0: [ 19 -27 -22  60  -5  -5  37  -3 -13 -23   5  10   9  21 -38  -6  -3 -38  36  20  30  12]
1: [ 24   2  28  27 -24  15 -52  34  40 -61 -11 -21   1  -2  27   3  19  38  19 -27 -17  20]
2: [-50  24  -4 -59  14 -18  37  82 -21 -25 -22 -14  20  21 -35   4  -3   0   3 -18 -30 -22]
3: [-17  34 -41   9 -22 -73 -40  21   4   9 -26 -48   4   6 -29  10 -51 -16  29  24 -25  -2]
4: [ 29 -21 -27  18 -14 -14  45  46   3  23  52  54  -6   0 -13 -53 -13 -10  -6  -1  18  27]
5: [ -3 -46 -19 -18 -42 -42  64 -44 -19 -15 -15  25 -18  31 -15  20  21  36 121   6   2  57]
6: [-33   0 -23   5 -29   3 -53   1   5 -20 -27 -49  -5  -3 -62 -21  21 -10  31  48   8  32]
7: [ 29  -3   5  66  -8  42 -72  10  39  37 -10 -47 -16 -56   7 -21 -13  52 -19  11 -20 -15]
8: [ 10 -28 -16   2 -12  -3  23  28 -13   9  36  51 -55  56  42   7  19  61   9  27  34  10]
9: [ 21  20 -34   0  14 -51 -50 -41 -27  56  28  -7 -21 -12   3  -2  22 -39  -4  61  62  -5]
10: [  3 -10  41  53 -12 -15 -37  21  19  13  -1 -25 -34   3  61 -10  -2  35   1  51  -9  51]
11: [-21  34 -38 -66 -18 -49  -6 -43  -8  25  16   7  61 -36 -48 -29 -32  -8 -14 -97 -31 -71]
12: [  1 -11  43 -24 -12  10  52  -8  -3 -65 -22  41  35   5  57  18 -18   0  17 -24  15  21]
13: [ 11 -59  17   1  26  59  19  17  -6  66  47  14 -30  -9 -10 -15 -28  20   6 -43  10   2]
14: [ -6  15   4  -7  59 -21  30  34 -22 -41  -3  -6  42  -6 -50   6 -21 -89 -16 -35   3 -36]
15: [ 21  84 -11 -42  15 -29 -31 -46  17  34   6   6  17 -76 -36   1 -31 -57 -54   1   3 -30]
16: [-18 -15  49 -18  23  26 -10   5  26  33  30  40   5 -32   5 -22 -54 -17 -13 -22  25  30]
17: [-69  62 -36 -87  74 -22  13 -32 -28  38  -8 -11  16  29  14  40  47 -41 -13  15  31 -35]
18: [-16 -14  17   4   5  63 -28  18  13 -45 -28 -13  32   6  -7  29  32   0  50 -18  28  12]
19: [  2 -15   7 -17  25  -1  42 -11  -8  78  63  27  11  -1  -7 -21  32 -34 -37 -41 -17 -38]
20: [  0  34  -5 -16 -18 -34 -38 -55 -11 -19 -31 -32  35 -15   4  15   0 -39 -22  42   5   0]
21: [ 29 -29 -27  13 -11 -20  41  43   2  20  60  58  -8   8  -3 -48 -15   5  -8  -4  14  22]
22: [-13  -4  54 -28  20  12  48 -32   9 -30  16  67  33 -25   5 -20  15 -15  -1 -16  46  10]
23: [  8   8 -14  25  28  81 -49   5  24  30 -19 -36  -9  -1  53  14 -41  13   0  21  37  29]
24: [-11 -32  -5  15 -21  35 -25  14   8  14   4  -8 -50  20  -5 -10   0  -7   2  14 -28  67]
25: [ 28 -60   9  22 -21  41  29  25   5 -19   5  39  -8 -23  32  12  -9  42  51   4  46  59]
26: [-14 -16  72  -4  72  47 108  12 -13 -12   8  25 -23  52  30  42  50 -51 -21 -17 -12  -3]
27: [ 31 -16   2  70 -12  55 -49   7  41  24  -9 -45   0 -52   3 -28 -17  46 -31  21  -5 -22]
28: [ 16  25   0  17  33   0 -35 -41  -4  45   2 -64 -28  38  -7  39   0 -31 -15  10  -6 -60]
29: [ 12  26 -22  -1 -22 -45 -47  -3   0 -49 -30 -24 -10  14  24  36   6  -4  51  68  58  14]
30: [  0  30  32  22   9  -9  -4 -56  22  28  -4  -6  -1   3  39   7 -10  20 -17  16  21 -39]
31: [ 25  13 -34   0  11 -52 -54 -42 -23  48  28  -9 -21  -9   9  -2  25 -21  -7  63  58 -10]
32: [  3 -13  45  52  -7 -11 -33  18  23  17   6 -26 -36   7  62  -4  -5  20   7  57   1  62]
33: [-22 -11  53  23   9 -12  28  55  16  17   9  -4 -41  76  19  21  -8  36  34   1 -40  16]
34: [ 26 -32 -55   9  20  25 -24  19 -32 -32 -11 -15   6 -35 -24  15   7 -23  39  33  71  25]
35: [-33  21  -3 -62   0 -28  11  70 -15 -34 -20   5  20  14 -34  -5  -1  21   0 -35 -46 -36]
36: [-13  -9  21 -34  10  24  78 -74  -8   5   7  64  18 -10   6  18  14  26  26 -59  34 -32]
37: [ -5 -32  -6  10 -11  51 -23  20  16   1  -2  -4 -55  30   5  10   6  -1  -4  27 -19  73]
38: [  1  33  26  38 -18 -68 -12  23   1   0  -3 -67 -18  82 -46 -14   5 -32  11  25 -65 -31]
39: [ 26  69  42 -13  16 -16  63 -90 -24 -97 -30  55  27  17   3  27  38 -70 -65  30  17 -55]
40: [ 14  -2  62  54 -10  81 -21 -37  50  15 -20 -20  -8  -7  37  16 -10  52 -48 -14 -53 -39]
41: [  9   8 -23   7  46  40  43  10  30  32 -11  13  23  26  -5  12 -17 -38  -1   0   6  -4]
42: [ 47   5 -12   1 -29   2 -30 -65  -6 -86 -22  -5 -27  -7  19  19   8   7  20  27  44  22]
43: [ 10 -31  -3 -27  60   3  74  13 -37  23  33  23  -9 -11  -2  25   1 -47 -33 -19  19   0]
44: [ 35 -43 -47   2   1  20 -35   0 -25 -37  -3  -5 -10 -31 -18  12  -8  -9  35  22  73   3]
45: [ 17   2 -25  34   3  -8 -40 -18  14  -9 -28 -15   0 -50  33   7   9  -9 -25  82  39  43]
46: [-27  11  -8  14  26  10  42   7  10 -50 -29  15  -8  18  -3  35   3  10  32  20  34  20]
47: [  2 -28 -17  18 -20 -16  19  20 -12  26  30  54 -43  33  39 -15  20  53  17  15  26   1]
48: [-29 -22  46  29  14 -14  34  60   9  23  10 -21 -34  71  11  21   0  24  35   7 -33  21]
49: [ 20 -21  53  30  13  52 -27  68  36 -37   8 -21  11  -9  13 -27 -12  -8 -17 -25 -26  24]
50: [-28  26   7 -30 -25 -87  -7  17   9  12  15   5 -18  -7  -2 -32  15  28 -16  18 -16   5]
51: [-44 -31   6 -27  15 -14  46  65 -13 -22  18  -9  27  41 -22  -4  19 -45  18 -27 -19  40]
52: [  6 -57   9  13  40  87  32  28 -13  62  41   4 -36 -15 -10  -2 -32  -1   9 -20  24  20]
53: [  1  -4 -19  -3 -32   0 -51   3  11 -49 -28 -16  26 -32 -41 -18   6   5  25  -6  -7  14]
54: [ 16  11 -73  20 -75  -6 -48 -47 -15  -3 -13 -10   5   3 -25 -15 -15  28  12  27   2 -15]
55: [ 16 -13 -38  15  20  35 -64  36  26  30  -4 -47 -37  -1 -11  28 -48  21   4 -34 -26  -6]
56: [ 32  53  24 -34  25   8 -20 -20 -12 -35 -26  24  -8 -35  44  44 -35  -9 -13   6  53 -25]
57: [ 13 -31  16 -41  42 -23  55   6 -35  25  41  36 -15  -3   4   9  -8 -28 -28 -47   4 -23]
58: [-22  17 -72 -33 -42 -40 -24 -45 -50  63  14 -26 -58  56 -29  29   0   4  70  34  21 -10]
59: [ 42 -29  47 -41 -24  33  -6 -43 -23 -48  50  45   7 -29  13 -60  73 -10 -79 -48 -31 -14]
60: [ 19  41 -19 -40   4  14 -20  35 -33 -32 -24 -27   8 -10  13  18 -21 -18  -1  27  28   3]
61: [-13  37 -31 -57 -11 -26  -2 -41  -9  13  12  11  60 -27 -51 -27 -24  -6 -10 -85 -24 -58]
62: [ -6 -28 -51  -5  31  15  13  14  -1 121  49  -1 -18   8 -34 -10 -13 -33 -16 -11 -23 -28]
63: [  9  -1  12  47 -68 -21 -29  37  25 -56 -60 -32 -15   8  38   7  30  89  28   8 -95  14]

[-81  56 -33 -82  63 -42   9 -24 -32  47  -7  -5  19  29   9  35  44 -42 -21   2  27 -43] 17 2 20 28 43
[ 40   5  -1 -19  -9  22  -6  -9 -34  29  24   9   1   4  -2   4  41 -71 -86 -17 -78 -20] 19 59 57 43 28
[  6   5  65  59   2  62  -4 -36  38  26 -25 -25  -6 -22  42  14 -16  37 -52 -10 -51 -33] 40 30 27 7 49
[-13 -41 -24 -11 -31 -44  73 -39 -29  -3 -17  11 -21  35 -21  27  22  19 113   4   7  59] 5 46 0 58 25
[ 19 -24 -20  65 -12 -17  28  -3  -9 -18   5  15  15   8 -38 -18  -9 -43  43  10  16  13] 0 4 46 21 34
[ 22 -42  18  40 -14  35  14  18  22 -64  12  -4  27 -13 -37 -47  -7  10   7 -52 -27  33] 49 53 1 0 18
[ -8  40   1 -20 -12 -40 -29 -58 -11 -17 -35 -33  40 -18   5  22  -3 -47 -22  48  12  -3] 20 60 45 30 29
[-44 -26 -14 -28   7  -4  50  29 -18 -11   5   2  38   7 -52   0   0  -7  47 -11  42  11] 51 46 0 2 18
[  7 -23  16  54  71  90 -20  58  46 -67 -58 -30  27   3  -6  40 -30  17  20 -28  36 -30] 18 49 46 23 1
[  9 -15 -30  19  24  35 -60  35  20  26  -8 -61 -43   0  -8  41 -51  14  12 -32 -14  -8] 55 23 7 24 28
[ 21  64 -14 -26  10 -28 -58 -28   3 -37 -30 -23  23 -78 -27  -5 -26 -14 -59  -7   4 -51] 15 20 56 60 53
[ -37    4  -21    4  -21 -127   -6   47    0   14   28  -10   71  -17  -37  -67    3   -5  -11  -32  -34  -38] 50 35 11 61 3
[-10 -21  47  -4  23  44  11  22  15  35  18  30  -4 -27   0 -13 -56 -29 -10 -23  41  37] 16 52 13 41 22
[ 16  13  60   6   9  16  19 -30  29 -27 -30  21  32 -15  68  32 -17  -4   2 -38 -12  13] 12 30 56 22 1
[ 40 -20  49 -43 -14  47   5 -32 -26 -47  46  33   8 -18  18 -48  75 -19 -79 -35 -24  -4] 59 22 19 57 49
[ 52  27 -54  -2 -95 -37 -41 -17  -2 -51   5  24  -3   3  20 -45   9  67   5  16   4   1] 54 42 53 50 1
[-15  -7  17 -29  21  32  85 -56 -19   9   5  53  29 -17   1  27  18  17  23 -54  38 -24] 36 22 57 12 43
[-23 -14  21   4   3  61 -31  22  12 -41 -28 -13  41   5  -7  27  26  -1  43 -33  23  12] 18 1 53 46 49
[ 21  35 -11 -41  -7   3 -24  23 -27 -36 -17 -11  21 -16  20   1 -15  -2 -10  12  22  -9] 60 56 20 53 44
[-18  40 -40   5 -23 -65 -35  23   0  18 -32 -46  -1  10 -24   5 -43 -10  27  30 -21  -6] 3 6 50 20 38
[-49  57  46 -15  26 -28  -3 -34  20   1 -35 -36  11   4  35  47 -10  28 -22 -13 -12 -33] 30 20 56 28 50
[ 22 -30  59  39   4  37 -26  64  37 -34  14 -18  17 -19   9 -43  -8  -5 -30 -39 -37  18] 49 1 27 16 24
[ 30 -23 -10 -11 -30 -31  33 -27   7 -17   1  41 -21  20 -11   5  22  58  11 -29 -41 -29] 47 8 50 36 21
[-10  33  26  31  -9 -59  -6  21  -5  -2 -11 -75 -22  78 -53  -1  13 -29  10  31 -61 -23] 38 3 28 48 33
[-30  20 -14 -16  20  -5  36  26  -4 -58 -58   5  -6   9 -11  50  -5  14  28  11  18 -15] 46 60 2 18 35
[-45 -11  -1 -30  28  22  30 -13 -21  67  30   8   8   8 -33 -20   0 -19 -23 -20  -8 -39] 19 62 57 43 41
[ -9  -2  21 -30  11  13  72 -68  -5   3   8  70  25  -5   5  14  13  26  28 -60  17 -34] 36 22 12 57 19
[ -8  44   6  -6 -23  -4 -30 -31  14   9 -19   1  -6  25 -18  26 -36 -26  19  36   3   8] 20 3 30 60 29
[  7  -3 -16   4 -34  13 -55  16   8 -48 -31  -2  20 -18 -44 -12   9   4  32 -11  -4  15] 53 6 18 1 44
[ -3 -24  14 -19  12 -13  33  -8   1  65  70  34  12   4  -2 -34  40 -18 -41 -48 -22 -42] 19 57 62 43 21
[ 16   9  57  48  -9  71 -32 -38  55  16 -18 -13 -18 -11  43  22 -14  47 -41 -13 -60 -26] 40 7 27 30 1
[-42   7   1  21  13  20  50  24   0 -41 -64 -25 -53  73   6  48  15  64  59  46  -5  16] 46 48 33 37 8
[ -3 -14  19 -26  21 -17  29 -12   4  73  63  41  14  -1   1 -23  35 -19 -35 -44 -20 -33] 19 57 62 43 13
[-18 -12 -73  68 -78 -70 -50  62  20  12 -42 -64  -2  30 -11   0  17  84  89  40 -59  31] 63 3 6 54 53
[ 47 -28   6  -7 -66  -4 -31  -2   3 -53  33  39  45 -72  -5 -83   8 -23 -61 -27 -33  45] 59 53 4 49 21
[  4 -41  15  33  -8   7  34  45  21 -32  -5  47 -13 -11   4 -21  -6  15  16   8  13  50] 25 4 21 46 0
[ -1 -44 -17 -16 -46 -55  53 -48 -22  -9 -15  32 -15  27 -16  17  19  40 127  -2  -1  49] 5 0 47 46 25
[-24  63  11 -22   3  -4  -6 -48  -3   4 -15 -28 -10  55 -28  12  87 -42 -61  28 -63 -58] 28 20 38 17 30
[  9  32 -30   6  -8 -68 -39  -9 -12 -32 -30 -24   7  -8  11  29  -3 -11  49  69  56  16] 29 20 45 60 3
[ 19  21  51 -12  73  -2  33 -31   4  72  34  39  32 -16  37 -30 -12 -46 -96 -30 -13 -70] 19 57 43 30 16
[-25  26  10 -28 -27 -79  -5   3  21   9  21  14 -20  -4  -1 -38  18  29 -11  17 -17   3] 50 47 30 35 21
[ -6 -16  23 -30   8  32  66 -66 -10   4   9  68   6   0   7  23  16  22  24 -75  29 -45] 36 22 57 12 19
[-42  60  45  -2  20 -37 -16 -40  25   0 -32 -25  11  -2  33  35 -13  26 -17 -23 -23 -42] 30 20 28 56 50
[ -7  20  13   8 -18  -3  66 -18  13 -49 -38  21 -23  32 -10  29  23  44  47 -16 -23  13] 46 12 5 33 48
